In the data rows, zero lies at 4.5, halfway between 4 and 5.
Here is a table of points, one per row:
[3 5 6 6 5 5 5 4 8 3 2 7 5 7 6 5 7 4 3 6 1 5 5 2 4 6 5 1 5 5 5 5 5 5 6 5 6
 4 4 3 5 8 4 7 6 7 5 2]
[5 4 7 6 5 8 4 5 4 6 2 7 5 4 5 5 3 5 3 2 6 4 3 8 8 2 5 2 5 3 4 6 7 6 6 6 8
 5 2 2 4 6 3 5 5 4 3 5]
[4 4 1 5 8 7 3 4 7 8 6 4 5 6 3 6 3 3 5 5 5 5 5 5 2 5 8 5 3 6 4 3 4 5 5 3 2
 5 3 5 1 5 6 2 4 8 4 7]
[2 3 4 3 2 5 6 4 6 4 6 5 5 5 9 6 2 3 5 4 4 5 4 7 3 4 5 5 5 1 3 7 4 4 5 2 6
 5 4 6 7 2 6 5 4 4 5 4]
[4 6 6 6 6 4 6 6 5 6 7 4 0 5 6 3 5 6 5 5 4 7 5 9 3 5 6 3 0 5 6 5 2 3 5 5 2
 6 2 4 5 5 4 7 4 3 1 6]
[7 4 5 5 5 4 4 4 8 7 4 3 5 1 2 7 5 3 5 6 7 6 5 4 6 4 6 3 5 4 3 4 5 5 4 5 5
 3 3 9 7 2 7 8 5 3 3 4]
[5 3 5 5 5 3 4 5 3 6 3 0 9 9 5 7 6 6 6 4 8 7 6 3 5 5 5 4 3 2 7 5 5 6 5 7 3
 5 3 5 5 6 6 5 3 4 9 6]
[5 4 6 5 5 2 6 5 4 2 2 5 5 4 5 4 5 2 6 5 3 4 0 6 2 4 5 5 5 7 4 0 4 6 2 6 6
 5 6 5 5 5 5 4 1 6 2 2]
[8 6 4 5 5 5 6 8 4 2 4 4 3 0 7 4 4 3 4 4 6 8 5 2 5 4 6 2 7 4 6 5 5 5 2 3 7
 4 6 5 4 5 6 2 2 2 5 5]
[1 4 5 6 2 2 6 6 6 5 4 8 5 4 5 6 3 6 6 2 6 7 3 3 3 3 4 6 7 5 3 4 1 4 7 7 0
 5 3 3 3 3 7 3 6 5 4 4]
[3 7 5 9 5 4 5 2 5 4 6 4 6 3 5 4 7 5 7 4 6 3 6 5 5 5 5 7 3 7 5 3 3 6 6 4 6
 4 7 7 7 5 4 5 3 5 9 6]
[6 6 4 6 3 5 4 5 4 4 6 6 6 6 4 3 7 3 0 7 8 4 4 3 2 5 2 3 2 4 4 6 2 5 6 4 4
 4 9 5 5 4 2 4 5 4 2 6]
[3 3 7 2 4 4 3 5 3 5 5 6 7 6 4 4 5 7 5 2 7 4 4 5 4 3 6 2 6 9 5 7 4 4 3 3 4
 5 6 6 7 5 6 4 4 4 2 3]
[3 5 2 5 0 6 2 6 5 5 2 3 6 5 4 7 3 4 4 0 2 5 6 4 4 5 4 4 4 4 5 4 5 6 3 5 4
 8 6 6 6 6 1 6 3 5 2 6]
[4 5 8 3 5 3 3 4 3 2 3 4 5 5 2 8 3 3 2 7 3 5 6 6 6 6 5 8 4 5 5 5 4 4 7 7 4
 4 5 8 4 3 6 4 4 7 3 5]
[3 4 7 6 6 4 6 5 5 7 7 0 4 5 5 6 3 4 5 4 5 4 4 6 2 3 3 5 8 6 4 5 5 2 7 2 6
 3 5 4 3 6 1 5 5 5 2 4]
[3 1 6 5 5 7 5 5 6 3 4 3 5 4 6 4 8 4 2 4 6 2 5 4 5 3 7 1 6 6 3 1 0 7 3 2 3
 2 4 3 4 2 4 5 5 5 5 7]
[4 5 5 4 4 5 5 4 6 3 4 7 6 6 5 2 5 6 3 6 4 6 5 6 2 7 2 4 6 5 6 5 7 7 4 6 7
 2 5 5 2 1 5 9 3 4 5 6]
[2 3 5 4 7 3 3 4 7 3 4 4 5 5 2 0 5 6 5 4 3 3 5 7 5 6 1 5 5 0 3 5 4 6 5 4 4
 1 5 6 5 7 6 1 3 2 5 4]
[5 3 3 4 4 6 5 2 3 5 4 7 3 5 3 5 6 6 4 3 4 5 7 3 3 6 4 6 5 4 6 2 4 5 7 2 5
 4 4 3 5 5 5 6 1 0 4 2]
[6 6 5 7 3 4 1 4 3 5 6 4 6 4 6 8 9 6 6 5 4 3 4 6 3 2 5 6 3 4 3 6 7 4 4 7 5
 6 3 6 0 3 5 3 6 2 2 4]
[7 4 5 8 2 4 5 6 2 4 8 5 4 6 4 3 3 4 1 2 3 3 5 4 4 5 5 6 6 4 5 1 5 7 5 4 6
 2 1 7 7 1 3 3 5 6 5 3]
[5 5 4 6 5 6 1 7 5 2 6 3 4 7 2 0 5 6 5 7 4 8 4 4 6 1 6 7 5 4 8 4 4 4 4 4 6
 5 6 1 5 3 2 2 4 5 7 3]
[3 2 3 6 3 4 3 4 5 3 5 6 0 6 4 5 4 6 5 5 6 4 6 7 7 5 4 4 6 2 4 5 4 5 3 4 5
 6 8 3 3 4 7 2 5 6 5 2]
[4 7 3 2 7 6 2 4 4 5 6 3 4 3 7 6 6 3 3 5 6 5 4 5 5 7 3 5 7 6 3 6 3 4 4 7 1
 5 0 6 4 5 3 3 1 5 5 1]
[6 3 3 7 4 3 1 5 6 3 6 2 4 6 6 2 2 5 5 4 5 4 4 2 7 5 5 5 3 5 0 6 3 5 3 3 5
 5 3 4 2 6 5 9 4 6 3 5]
[1 6 3 5 8 5 6 2 2 3 6 5 5 3 6 2 0 6 5 3 2 5 6 4 5 5 6 4 3 4 5 4 3 4 2 8 4
 2 8 2 4 3 6 5 7 4 5 4]
[6 5 5 6 5 3 3 4 8 8 4 5 3 5 5 5 4 7 1 4 0 4 3 4 7 3 4 6 6 5 5 4 5 7 5 4 3
 3 7 1 4 5 5 3 4 4 6 3]
[6 4 3 6 7 4 7 5 3 5 2 5 5 3 4 4 2 6 5 8 5 3 8 5 5 1 3 5 6 4 3 7 3 5 6 5 1
 8 3 6 5 4 4 6 5 6 5 4]
[1 4 4 2 2 4 4 6 6 6 4 3 4 5 8 4 4 6 7 6 4 6 5 1 5 5 1 2 5 6 5 5 3 6 7 5 7
 7 4 6 4 4 5 5 6 4 3 4]
[4 1 4 3 6 5 6 4 4 3 6 3 4 2 5 6 6 2 5 0 4 6 4 2 6 4 5 4 1 5 5 5 4 3 8 6 6
 6 5 6 4 5 6 4 8 4 4 3]
[5 4 2 5 3 1 7 4 2 2 4 4 2 5 4 8 5 6 4 5 4 2 5 5 4 3 1 6 5 6 5 6 4 6 3 3 4
 1 3 3 4 8 7 5 5 4 6 6]
[6 6 4 4 4 8 5 9 5 2 6 6 7 5 4 7 3 4 4 5 3 2 7 8 6 6 4 3 7 6 4 3 4 3 5 6 6
 6 3 5 4 7 4 4 8 2 6 6]
[4 3 2 3 5 3 3 5 5 5 4 4 3 1 5 6 5 7 5 3 7 6 3 6 2 6 4 5 5 2 6 5 5 7 4 7 3
 3 4 5 4 6 0 5 8 7 5 5]
[6 5 5 4 7 2 5 5 4 3 5 7 7 2 3 2 5 7 6 3 2 3 5 3 5 7 4 4 4 4 5 5 4 5 6 2 6
 8 6 6 3 4 3 4 2 6 6 5]
[5 5 5 3 4 3 5 5 3 3 3 5 3 4 5 3 6 7 1 5 5 2 4 5 4 2 9 5 5 2 4 5 7 3 7 6 3
 4 8 5 4 6 5 7 2 6 6 4]
[5 4 7 5 4 3 6 3 3 4 5 3 3 5 7 4 1 2 5 5 6 3 4 3 5 8 6 5 7 3 5 5 7 6 4 3 2
 8 4 3 4 5 3 5 5 2 2 6]
[3 7 4 1 7 4 3 5 6 5 5 2 4 4 4 6 4 4 5 3 6 1 4 5 3 4 1 3 2 5 3 3 9 4 6 4 3
 6 4 0 6 2 7 4 3 6 5 6]
[4 7 5 5 4 2 4 5 7 4 6 7 3 4 5 3 3 6 3 6 6 4 3 3 4 3 4 3 4 3 7 0 6 2 4 3 1
 6 5 7 4 7 5 6 6 4 6 1]
[9 6 5 3 4 5 4 2 4 6 4 3 5 5 6 1 6 1 6 3 6 6 6 9 4 4 3 4 6 4 6 3 3 6 5 2 5
 3 7 4 4 6 8 4 7 8 4 2]
[4 2 7 2 4 3 5 1 5 7 5 4 3 6 5 3 4 3 4 6 5 3 7 3 1 3 5 4 5 5 3 4 4 4 1 6 9
 8 3 6 5 4 3 3 5 3 7 4]
[8 3 1 3 3 3 5 3 5 4 4 7 5 6 7 7 2 5 7 7 2 3 3 5 4 4 6 4 1 5 4 6 5 4 8 5 4
 2 4 4 7 2 2 3 4 4 4 4]
[9 5 5 1 4 6 6 4 7 4 6 3 4 7 2 4 5 7 5 4 7 2 1 4 6 4 4 5 5 3 5 4 1 1 5 8 6
 4 5 4 4 3 4 6 5 4 5 7]
[3 4 4 4 4 5 6 4 2 5 5 6 2 7 4 5 5 0 6 4 3 5 3 5 6 5 6 3 6 7 3 5 7 4 5 4 5
 3 7 9 2 3 3 6 4 4 7 7]
[3 5 3 5 2 3 1 1 4 3 2 6 4 2 5 2 2 4 6 4 6 4 7 5 5 5 5 6 4 7 8 5 3 0 6 4 6
 1 1 3 3 4 4 4 2 6 3 6]
[4 3 2 3 5 1 5 7 5 8 8 7 4 3 3 3 5 0 3 3 5 4 4 5 6 5 5 7 5 6 6 7 6 5 3 8 7
 5 5 2 7 7 5 7 4 4 5 4]
[6 4 7 2 5 5 4 7 4 6 3 7 5 5 5 6 4 5 3 2 5 8 7 5 5 5 1 7 2 6 1 4 5 3 1 2 4
 5 5 5 5 5 3 6 5 5 6 4]
[5 6 7 2 4 3 2 4 4 3 4 2 3 4 2 8 4 5 6 4 5 3 3 3 3 8 5 4 3 6 5 7 3 7 5 3 3
 6 5 2 5 3 5 6 7 4 4 4]
[4 6 4 1 0 7 9 5 5 5 3 3 6 3 3 1 5 4 4 5 5 5 2 4 5 6 6 6 3 6 4 6 5 7 5 2 5
 6 2 3 2 5 5 5 4 4 6 3]
[4 4 5 4 5 2 3 3 6 4 2 1 6 5 5 5 4 4 0 4 4 7 3 6 5 4 6 5 3 6 3 6 3 2 3 3 5
 6 4 6 6 4 5 2 7 2 6 7]
Along one direction, these points spread out more than along any other. Take the direction at right angles to it along which they spread out most. Go by this last direction. Where along it does each point below lie, from 0 to 99? The average is 50, and the first point in the table lies past the average. One standard deviation of the points above along it is 16.
[3 5 2 2 7 6 4 4 0 4 3 5 5 7 5 6 3 5 6 6 6 4 1 3 4 2 4 7 5 3 4 2 3 4 2 2 8
 6 6 4 7 5 5 6 5 4 3 4] 55
[3 7 2 5 6 3 5 5 7 2 3 5 4 6 4 3 8 2 6 3 2 2 5 5 4 3 5 6 7 4 6 5 7 2 3 3 2
 4 3 4 4 2 3 5 7 2 2 4] 44
[3 5 2 7 4 4 6 5 2 6 0 1 5 4 1 5 4 6 3 8 5 5 4 8 5 8 5 3 4 5 2 4 7 2 5 4 6
 3 4 3 4 2 4 3 6 5 5 1] 43
[6 5 7 4 3 7 3 7 5 7 2 4 4 4 5 2 3 5 8 5 6 4 6 2 2 7 7 8 4 4 2 5 6 1 5 7 3
 2 6 5 6 6 5 4 6 4 3 6] 45
[6 4 5 5 4 4 6 1 4 6 6 7 4 6 7 3 9 4 4 5 5 6 3 4 9 8 3 5 5 4 2 2 5 3 5 4 3
 6 6 3 6 5 4 3 5 5 4 7] 56
[5 7 5 6 5 7 5 1 5 2 5 6 2 5 1 4 4 2 5 5 5 6 4 3 4 0 3 2 3 5 4 5 4 6 4 7 2
 2 5 6 6 6 2 2 4 4 6 3] 46
[4 3 4 4 4 9 2 4 3 5 5 3 4 2 5 3 6 7 3 5 1 6 2 3 1 5 4 5 6 5 5 5 7 5 5 4 4
 6 3 7 7 6 7 4 6 4 5 8] 57
[6 5 4 6 5 5 7 1 7 3 7 5 8 4 2 7 6 8 5 3 5 7 4 3 3 5 5 4 6 4 3 6 5 4 1 4 6
 6 5 4 5 7 5 3 3 7 2 6] 52
[5 4 6 1 2 4 4 5 2 5 8 6 8 2 3 6 5 3 7 8 1 8 6 5 4 2 5 3 4 2 4 3 5 5 3 4 4
 4 5 0 4 5 4 6 4 4 5 5] 55
[3 6 7 9 4 6 6 6 2 7 3 5 3 4 4 5 5 2 5 4 1 2 2 3 3 6 3 4 3 1 6 7 1 1 3 4 4
 4 4 4 4 5 7 4 3 6 6 4] 44
[2 9 5 3 4 3 7 5 4 7 5 6 4 4 4 3 7 7 4 5 3 4 6 3 7 1 7 3 4 4 5 3 6 7 4 4 7
 3 3 6 4 5 4 1 5 7 3 6] 55
[3 1 5 5 5 9 6 5 6 3 5 5 6 4 5 5 3 5 6 7 5 2 4 3 7 4 3 6 1 5 9 5 7 3 1 5 1
 4 4 5 3 4 5 4 4 5 3 3] 38
